Rows are one point carried round by a steady rotation, each followed by how many steps it has turned.
The counts run from 0 to 229.
[186 126 117  72  93 146 154 138 128 100 116  92 128  88 166 148 121 118
 164 138 119 132 114 118 109 138 105 108 131  95 127 144 153 126 136 171
 114 157 142  80 109  87 106 152 129 160 182 139 129 151 115 154 106 100
 102  90  90 122 138 159 118 109 128 134 161 177 164  89 161 133] -> 33
[202 136 131  80 126 109 117 134 162 114 139 145 128 151 125 114 106 124
 136 163 128 139 126 166 128 114 112 122 159  81  77 113 169 145  94 206
 175 144 132 128 105 157  94 146 110 137 197  89 122 138 115 144  99 113
 158  78 121 116 131 123 131 146 127 142 121  91 164  95 134 114] -> 130
[104 100 121 131 117 140 143 162 196 140 173 116 126 146 155 142 110 118
 118 133 137 119 101 108 126 140  92 161 195 149 108 167 168 134 152  49
 132 139 108 124 155 167 121 116 128 107  96 131  88 122 117 151 102  84
 121 138 140 118 143 137 159 119 179 139 107 156 111 136  89 144] -> 153
[149 132 159 103 153 126 120  73  91 148 171 172 176 142 118 136 153 132
 104 114 148 148 168 148 143 158 123 160 168  99  82 127 100 119 152 158
 146 131 165 126  94 125 123 147 102 147 155 101 123 128 114 121 165 139
 171  96 129 161  79 153 103 151 122 157  98 106 131 128 179 101] -> 91
[141 159 143 126 119 157 154  95  66 120 147 137 131  79 104 153 125 157
 144 129 106 142 132 139 114 132 130 149 111 126 108 152  69  83 171 136
  98 105 116 112 147  95 179 135 142 149 133 186 134 138 143  85 158 130
 104 141 131 140 102 144 123 113  98 115 138 164  83 158 158  79] -> 183
[ 70  99 153 147 124 140 118 144 179 144 131 113 125 172 104  85 121 122
 129 159 141 140  99 149 124  83 165 135 185 147 133 128 173 121 134  72
 157  98 139 165 150 183 130 128 127  78  67 123 144  87 131 120 112 105
 113 143 165 128 132 125 144 143 124 137 103 112  98 184 100 107] -> 12
[ 91 141  93 190 130 129 107  93 115 126 103 117 105 131 141  78 128 104
 159 129 135 117 132 113 189  98 168 100 135 133 152 105 115 162  96 154
 103 137  97 144 127 147 151 140 145 118  73 131 101  95 155  86 131 131
  89 164 144 135 148 137 106 127  65 130 139  90 102 178 125  81] -> 105
[159 152  96 160 100 101 108 108 111 104 127  97 105 116 130 135 158 104
 162 152 118 113  93 124 135  95 134 105 120 120 162 121 135 146  96 178
  76 125 108 151 123 136 105 169 139 148 139 133 151 128 143  76 134 132
  27 133 112 120 121  99 117 119  84 135 167  78 133 125 139  66] -> 214
[137 123 165  87 121 156 179 151 130 124 175 118 111  94 106 152  99 163
 125 143  99 162 154 148  88 139 115 163 188 140  91 162 135  96 169 101
 123 112 116  94 160 146 146 124 132 130 152 188 106 128 110 150 126  84
 138 104 147 120  96 126 149 124 156 132 134 151  85 118  95 138] -> 44
[134 122 147  97 140 121 158 143 181 147 162 132  95  95 121 129  89 182
 133 100  90 173 162 110  96 163 114 173 181 126  76 143 133  82 154 126
 128 119  96 110 154 135 160  98 128 144 116 124  99 140 126 171 140  91
 188 128 119 120 126 121 159 134 160 143 113 162 111 131  92 149] -> 45
[122 121 115  79 125 101 139 150 182 108 123  98  94 109 107 128 124 179
 158  85 114 154 135 135 103 113 139 105 145 106 132 142 122 106 103 174
  59 134  99 198 151 154 111 147  96 204 154 101 130 136 152 143 148 146
 107 118 117 146 140  97 137 137 143 162 140 137 147  81  78 116] -> 220
[151 136 134 151 125 137 149 133 117 160 165 137 113 118  93 115 105 149
 141 153  91 158 128 146 113 116 141 182 146 141  58 147 125  99 172 111
 142 122 115  90 140 147 189  97 149  97 105 132 149  98 127 120  96  71
 150 126 153 111 114 137 145 104 131 115 125 109  87 172 117 112] -> 47
[155 149 140 151 130 121 118 115  62 120 186 129 141 108  76 155 169 142
 134 131 100 151 129 146  75 103 131 149 106 116  80 138 100  95 156 155
  97 111 148 171 113 135 134 129 120 145 143 141 192 114 128  70 150 113
  83 115 129 122  95  95 121 116 120 124 160  88 122 126 151  90] -> 82
[147 153 126 119 104 104 133 104 121 102 172 100 113 113  68 131 145 134
 172 147 107 148 119 159  86  81 143 139 156 116 108 113 136  91 139 174
  81 118 124 170 136 168 129 149 122 143 140 127 158 111 149 101 132  84
  68 101 127 130 100  96 117 117 116 138 181  83  92 135 128  65] -> 222
[181 127 139  72 102 114 118 153 170 131 135 143 117 166  96 128 147 123
 142 201 137 147 135 179 136  99 125 119 155 101 117 105 166 132 105 167
 173 117 127 123 102 170 125 149 129 106 179 133 141 120 113 146 102 104
 124  96 154 116  89 122 130 140 103 105 122  42 141 103  93 137] -> 129
[103  83 143  77 117 139 104 127 158  95 153 100 150 147 111 180 150 129
 126 121 152 134  77 141  83 106 104 120 183 116 160 165 172 115 154  99
 118 135 170 180 147 139  69 165  96 131 148 126 139 102 119 141 115 130
  69 118 131 139 111 122 112 130 173 153 152 155 128  98 132 120] -> 118
[132 152  76 157 119  97 117 126 153 112  87 121  97 127 113 111 149 131
 153 110 115 116 117 109 147 118 141  69  78 111 165 127 112 160  66 185
  70 147  76 178 122 117 100 144 130 150 129 125 143 142 157 109 131 169
  94 146 107 117 169  85 116 110  83 135 167  91 153 114 101 109] -> 213
[105 150 133 114 139 155 125  91 102 125 100  91 104 112 112  95 111 142
 169 129 111 154 159 155 117  95 180 107 125 149 146 124 103  83 160 183
 104 130 124 141 136 122 156 134 154 138 127 137 125  92 141 109 153 122
 108 115 129 139 126 180 123 152  59 113 150 173  80 175 134  83] -> 0
[124 120 160 129  97 163 119 174 131 110 142 129 162 160 129 175 161 113
  77 156 133 100  91 143 102 119 113 140 121 153 160 154 178 136 153  31
 167 101 162 113 118 129  99 121 130  70 111 178 142 129  94 111  98  91
 112 134 146 120  98 125 147  98 174 103 122 114 128 124 107 178] -> 160
[ 85 107 111 117 141 136 116  96 168 120 111 104 113 126 178 106 101 100
 128  91 174  96 178 105 182 125 110  92 176 129 164 145 102 194 105 129
 120 128  88 139 130 143 114 156 111 149 107 116  49 124 145 117 160 173
 139 154 130 170 124 145 112 143 123 162 118 141 114 132 134 105] -> 103
[143 130 147  98 134 119 128  98 167 132 141 168 135 154 150 117 119 134
 109 123 159 134 202 151 167 135 116 126 182 116 109 117 102 170 114 157
 164 120 109 143 117 156 115 138  94 139 126 108  79 128 130 132 169 153
 193 118 140 172  84 125 110 164 114 160  74  83 131  99 121 119] -> 95
[146 151 123 115 124 136 122 113  69 100 184 107 140  83 132 194 154 108
 120 119 113 113  98 127 107 125  91 145 117 110 160 168 128 135 158 119
  73 127 146 133 138  95 101 133 126 141 156 189 145 135 141  95 163 134
  48 123 108 140  89 102 121  92 151 122 192 139 122 107 144 110] -> 75
[176 133 153 123 136 129 147 117 115 162 194 130 129 121 133 116 101 136
 130 127 114 162 138 133 108 119 100 191 168 105  43 137 135  97 193 105
 155 126 136  91 142 153 153 102 152 107 107 105 118 121  96 139 127  70
 139 102 127 140 103 152 121 114 159 154 111 130 110 158 143 103] -> 48
[152 135  99 122 119 115 100  92  96 107 107 129 165 148 180 142 160  95
 102 102 170  92 116 110 150 139 100 108 112 120 172 129 122 189  88 150
 111 148 155 135 114  82  59 132  93 156 143 112 101 143 127 122 151 184
 115 134 107 151 160 140  94 131 132 146 139 134 171  89 173 126] -> 208
[ 95 118 138 110 121 152 127  78 123 121  98 129 130 142 157 119 126  96
 129 141 186  86 177 141 190 108 127 105 192 144 176 133  87 146 123 118
 129 112 111 130 140 141 131 167 124 124 120 147  61  97 139  96 164 153
 119 144 158 168 101 177 104 156  83 123 106 127  72 147 126 119] -> 102
[131 117 123 102 115 163 170 137 166 122 131  96  88 105 151 116  73 123
 163 155 140 135 161 118 139 112  90 137 216 147 138 160 153 132 158 103
 130 121  81  86 177 163 170 126 163 122 113 158  81 121 134 138 121  88
 132 128 138 143 126 159 141 143 126 152 147 159  86 149 113 127] -> 145
[153 143 143  90 136 147 165  98  91 141 177 117 118  71 127 167 117 141
 130  80 107 138 189 134 117 151  97 152 166 138 114 168  79 100 171 132
  80 119 121  98 162 122 146 137 122 168 143 163 103 133 133 122 176 120
 122 125 118 148  91 142 130 127 130 144 143 176  72 132 143 107] -> 184
[134 135 114 177 100 124 109 168 115 143 130 159 127 158 123 122 156 120
 110 161 110 100  78 122 110 144 133 141  72 128 109 112 164 144  84 100
 154 116 118 116 115 135 121  94 139  76 102 137 176 147 108 120  73 125
 131 137 133  90 127  98 143  97 130 111 126  60 170 124  95 158] -> 163
[159 134 125 140  88 139 119 138 109 112 108 128 143 160 154 122 156  72
 128 186 167 113  65 144 129 102 118 106 101 102 154  98 178 158 118 134
 164 128 178  90  93 120 100 151 132  88 126 143 158 119 100 120  72 114
  95 108 129 104 112 164 114 110 120  85 146 105 155 130 153 134] -> 24
[139 135 116  89 132 110 127 122 127 121 151 106 137  94 135 179 145 143
 117  71 106  99 118 105  83 152  88 135 123 120 157 169 110 128 133 133
  61 137 132 147 147  91  89 120 103 178 162 141 105 152 143 139 164 177
  78 134  95 134 119  97 129 106 160 130 148 182 126  82 119 124] -> 76
[ 84 109 121 107 150 126 131 116 190 125  81 108  87 109 116  96  90 160
 166 106 115 167 169 119 119 121 166 114 163 145 140 131 112 105 137 154
  93 117 116 164 161 127 163 125 122 157 116  98  96 110 154 142 155 141
 144 146 153 126 162 119 137 147  95 152 124 171  92 152  73 125] -> 3
